Each path below is one point turned by a fixed rotation once a step. After each direction that follows a path, write how fast that rotation turns it, in deg/step (0 if it stays still).
Each turn is a multiple of 5 degrees from 10 to 175, or 0.
Each row of a path follows its step; steps can be skipped.

step 0: [  3 -10  21  13  11 -23   7  18 -11  25  25  -7  30   9  22 -26  13  15
  26  -6 -12   6  11 -17   4   2   0  -3   4]
step 1: [ 14 -24 -19  -8   4 -13  12  17 -13  16  21   3 -11 -19 -14   4   7   1
  14  -1  -9  -2   4 -21  33   0 -43   0  13]
step 2: [  5 -13  -8 -11   0   4   8  20   4 -21  11 -24  38  11 -17 -31   4 -10
   1  -3 -14  20   0 -14  15  -8 -23 -22 -13]
step 3: [  8  -6  10   1  -2  22  18   9  12   3  15  30  22   9  -5  -4  33  -8
  18  22  12   1  -3  13  17 -12 -37  11   2]
step 4: [  6   5  -2   1 -16 -33  -4  33  20  -6  15  17  20  -6  -9 -10  -7 -22
  20  23 -23  -6  -6  -8  -1  -3  -7  13 -29]
step 5: [-17 -10  16   6   6 -17  24  -2  36   5   7   0   7 -39  -4   0  30 -14
  15   6   7   0  -7 -12  14 -12  -5 -24  -5]
step 6: [  3 -17  14 -26  17 -23   2   5  -6  21   5   1  18  -1  15 -18  13 -12
   0  40 -28   0   5 -11   8 -30   9  -2   9]
step 7: [-10 -11  -5  22  19 -31  14  14  16  -4  22   9   7   6  18   8  -6  -6
   0  -3 -19   3   1   0  18  -7 -33 -15  35]
step 8: [  8 -27  -5 -33 -15 -14   7   7  -8 -29   5   6  -7   3  -5  -1  22 -33
  -8  -3 -25   7 -14  -2   5 -20 -22 -18   2]
step 9: [  0  -5   9  10 -17 -10  17 -14  14 -21  13  -4  31  18   9 -18  19   6
  15  16 -17  -2 -14  42   6  -6 -13 -18   2]
Speeds:
[ -7  -1  -2   0  12 -13   2   0 -13   5   2  -4   7  -9   2   7   6   6
 -10  -5  -1  -5   7  -8   3  -3   6   3   5] : 60
[  6  -5   3  -9   0   1   8  -4   6 -10  -5  -9   2  -6 -11  -3   4   0
  -8  -7   8   2  -6  -4   0  -3   8 -12  -3] : 115
[ 19  -2   2   6  -1  -5   7   6   5   3   4   6  -1   5   1  -5  -5   4
 -12   2   4 -10  -5  -2   3   3   5   8   7] : 115
[ -1   7  -9   3 -10   3   4  -5  -5 -16   1   4  12   5  -4   4   8  -3
  -6  -1   2  -4   0   4   7   1  -2  10  -5] : 60
[ -9  -1  -2  -8  -2   7   9   6   7  -1 -11   6  -5   1   2  -5  -5  10
   0 -10  -7  -9  12   3   3  -3   5   4  -2] : 0

step 0: [ 27  -4  14 -18 -13 -21 -10 -10   1  24  16  11 -11  14  27  22  -8   4
   7  11  33  15   9  10 -33 -24  -4   8  19]
step 1: [-18  24  18 -28   4   1 -16   4  -3  -8   4  -3  12   6  -9  35  16 -26
   2  26  39  -8  -1  21 -22  20  -9  -2   2]
step 2: [  4  23  -1 -36  10 -21 -24  36  -4  -9 -23  -5 -12  26 -26  -1   1  28
  -1   6  11 -19 -17  12   6  -1  22   5  -7]
step 3: [ 32 -17  13 -10  14 -12   2   6   7 -15  -8  -2 -19  21  22  -7   5  28
  -9  49  15   7 -16   1   4 -21 -10  12  23]
step 4: [ -3  -3   6 -10  22  11   9   3  -8 -18   9   3  21  15  12  35  25  11
  -9  40  12  15   3 -26 -22  20  -6  13 -23]
step 5: [  0  22   7 -24  14 -11 -34   7  -2  22 -14  17  10  34  20  15  -8  16
 -11 -15  -4  -4   0 -16 -18  -8   8  21 -33]
step 6: [  6   3  24   1  13   4 -23   5  17   1 -10   5  10  20  39  12 -20 -16
 -14  17   4 -16 -15  37  -2 -16   2  24  27]
step 7: [-19 -10  -6   9   3  12   5  31   8 -44   2  -5  21  20 -10  25  -6   2
 -17  21  19 -23   7   6 -13  10  23  22   6]
step 8: [  7   5  -3   3 -14 -31  -3  12  13 -21  -6  -2 -15  24   8 -25  -7  17
 -18  -4  28  -9  11 -24 -11 -12  11  37 -33]
step 9: [ 36   5  28  18  14 -31   0 -17  17  -9 -12  10  -2  -9  37   9  11 -23
 -12  18  16  12  -2   5  -3  11   5  27  -8]
Speeds:
[  3 -19   5   5   3   1   3   1 -10   4  -2   9   7  -4  -1  -2  -5  -3
  -6   4  10   3  -7   6  -6   9  -5  -2   6] : 120
[ -7   4   6  -1   1   2  -5  10  -3  -1   3  -7   7  -5  -5  -5 -12  -3
  12   3   9 -16   0   3   3  -7   0   1   5] : 70
[  7   6  -2  -7  -5   3   0   2   1  -1   8  11 -13  -7  -2   4   3   8
  13  -1   6  -2  -4   5  -2   7  -7  -9   2] : 25
[ -7   2  -5   3  10   3  11   2   7  -1  -2   8  -4  -4   4   6   6 -16
   3  14   2   1   1   3  -1  -8   4  -7  -1] : 125
[  6   3  11   3   8   7  10  11  -1   3  11 -10   2   0   0   1  11  -1
  -3  -6  -2   0   0  10   1   8   5   1  -5] : 135
[ -5  -4  -6   3  -7   5  12   4   3   0 -13 -10  -3   6   6   8   1   8
   2  -4   4  -5 -14   0   5   1   2  -1   7] : 85

step 0: [-16  28   5   9  29 -16   2  19  18  27  -6  22  -9 -18 -15  -3  -8  27
  25  -4  -2 -34  26   3 -10  28   5  -6 -10]
step 1: [-12   0 -17  28  20  18  20   7 -12 -23  -4  18  11 -12  17 -23 -10  38
  -7 -11  -9  14  14 -15 -17  16 -10  15  36]
step 2: [-28  14  -9   6  32 -17  18  11   7  36  -3  23   9   9   1  12 -10 -14
 -22 -17 -20 -18  -3 -14 -22  17 -13  33 -16]
step 3: [ 10 -17   0  19  25   8   0  10  21   6  14  26  24   4  -3 -31 -22  23
   3  -9 -43   9   8 -12  -3  11  36 -10  12]
step 4: [-22   6 -23  -9  29   0  12  14  10 -14  23  31  47  -7   6 -18  -9  -4
   4 -10  11 -22  -6 -12  -1  -4 -32   9 -16]
step 5: [ 11  -1 -11  16  13 -13  14  16   4 -11 -13  20  17   0 -27 -19   1  -8
  14 -22 -21  33   0   6 -20  40  21  13 -32]
step 6: [ -8  20 -22   6  42   6 -31  34  22 -13  35   4  11 -11 -23 -10  19  19
  -8  -2   6 -15  10  -9 -18   2   1   1   2]
step 7: [ 11  -3  12  -2   7  16  17  10 -18  -8   9   5  23 -16  -6 -23 -10   5
  17 -14 -10  -1  32  11 -36  17  -8  52 -12]
step 8: [-10  41 -19  10  11 -21 -13  -4  32   2   3  38  13  -4  -4  20  18  26
  -1 -16  -9  -6  16  17  -8  13  18  26   2]
step 9: [ 11 -24   3  12  21   7   3  30  -4   5  28  22  -1 -27  -9  -9 -22  34
  -1 -15  -7   5 -18  14  -7  17 -14  32  25]
Speeds:
[ -1  -9 -13   9  -4   7  -9  -1   6   2   8  -4   3   1  -1  -5  -1   6
   0   7  10  -5   0  -1   6  10   0  -2  12] : 135
[  0  -9  -4   2   4  -2 -10  -9   7   1   2   8   1   0   1  -2 -11  -4
   3  -2 -10   7  -9   3  11  -8 -10   0  -7] : 55
[-2  5 -1  1  6 -6 -6 -2  5  1 -7  2  1 -1  3 -4  3 14  2 14  0  9 -3  4
 -5 -8 15 -7  0] : 140
[ -2  -7  -1   0  10   8  -9   3  -3   4   2 -10  -7   5  -3   5   2  -4
 -14   6  -7  10   2  -7 -10   0  -2   4  -3] : 90
[ -9   1  -9  -3  -5   1   7 -14  -5  -6  -5   2  11   2   5   2  -3  -1
  -4   8   6  10  10   2  -3   2  -7   6  -4] : 120
